In the rows, zero is written as 128.
Turns, then the turns between two rows, first turn first; the first pair answered
turn K_668:
[ 62 132 116  79  51 164  90 119 110 182] => [ 88 133  95  92  72 169 114  60 107 203]
[121 147 111  72 166 119 132 108 121 135] => [121 137 119  63 157 111 129 126 133 130]
[ 88 188 149 147 174 136 148 158  98  94] => [180  76 129  95  98 112 109 164 170  91]
turn K_473:
[181  75 104 129 134 127 156 106 104 157] => [108 110 116  55 120 113 127 149  98 165]
[118 142  90 113 123 128 129 138 110 152] => [133 135  97 139 115 128 140 127 117 155]
[107 140 144 140 115 153 112 158 118 120] => [152 126 130 157 126 144 129 139 128 111]
turn K_305:
[108 179 125 162 171 128 172 130  93 119] => [116 169 117 167 159 132 173 103  97 139]
[173  75 109  90 103 110 129 115 141 157] => [161  79 112  80  88 101 132 142 125 136]
[167 118 130 115 138  91 127 151  88 135] => [175 123 131 108 163  97 120 124 106 143]
Pairs:
Between the rows of a pair lie 2 to 3 turns.
[141 113 154 164  93 149  70  91 143 144] => [132 130 151 184 118 161  81  84 130 153]
K_668 then K_668 then K_668
[ 72 183 109 170 211 177 141  80 128 178] => [ 88 146 122 131 210 189  94  71 197 170]
K_668 then K_305 then K_668
[170 124 142 108 169 107 142 183 149  69] => [ 96 188 142 173 168 145 156 119 103 130]
K_473 then K_668 then K_668
[146 133 108  70 163  97 133 128 138 116] => [138 127 124 173 111 114 164 154  94 109]
K_473 then K_473 then K_305
[111 160 111  96 197 141 119 114 125 119] => [144 130 109  93 186 136 108  90 147 131]
K_668 then K_668
[138 131 141 148 139 100 150 181 144  63] => [191  92 112 141 116 106 149 115 174 105]
K_473 then K_668
[124 138  82 172 152 139 163 125 119 122] => [137 102  94 166 129 156 123 100 167 136]
K_668 then K_305 then K_305
[161 135  69  90 104 104 143  95 103 168] => [115 195  87  93 174 126 139  99 103 153]
K_668 then K_305
[182  81  96 102 105 112 140 144 147 123] => [125 130  95  75 162 149 119  90 152 153]
K_473 then K_305 then K_668
[ 55 150 146 134  92 149 111 164 100 139] => [157 125 118  98 196 123 116 110 155  98]
K_305 then K_473 then K_473
[107 129 126  56 105 102 112 158 124 150] => [141 104 103  59 106 109 124 121 130 166]
K_668 then K_668 then K_668
[166  99 138 104 119 112 111 152 159  89] => [164  85 129 142  94 120 107 126 158 116]
K_305 then K_305
[ 68 190 113  88 158 124  98 103 137 168] => [134 107 122 167  26 112 129 143 129 155]
K_473 then K_305 then K_668
[185  98 130 139 156 112 141  83 152 137] => [137 142 145 182 117 119 172 137  92 128]
K_305 then K_668
[ 91 146 142 119 145 151 100  90 152 151] => [137 129 148 180 147 154 126 112 156 110]
K_473 then K_668 then K_473
[163  93 127  93 134 115 103 141 143 102] => [139 120 130 118 168 142 106  95 155 116]
K_668 then K_668 then K_305
[105 174 141 177 142 115 191 184  57  98] => [109 155 136 210 109 132 183 147  58 129]
K_305 then K_305 then K_305
[ 62 149 152 117  83 167  86 107 128 171] => [ 58 166 143  92 127 159  79 114 133 152]
K_305 then K_305
[124 132 127 165  98 102 165 175  89 126] => [115 151 113  75 188 106 116 116 140 137]
K_305 then K_305 then K_473
[102 142 122  95 125 126 123 157 114 122] => [112 134 123  90 139 134 109 136 140 125]
K_305 then K_668
[ 94 157 139 135 167 161 113  88 144 139] => [ 92 141 158 113 152 141  92 156 157  92]
K_473 then K_668
[129 164 128 145 201 134 148 106 117 115] => [153 110 135 114 174 142  99 100 178 110]
K_668 then K_305
[ 79 155 137 100 107 156  79  99 140 172] => [104 194 119  96 196 130 115 108 128 136]
K_473 then K_473 then K_668
[119 115 128  73 134  99 125 162 114  77] => [ 70 145 111  69 131 118 118 113  97 127]
K_668 then K_473
[131 150 113 147 105 115 145 179  79 107] => [177 106  97 122 148 127 110  98 160 128]
K_305 then K_668 then K_305
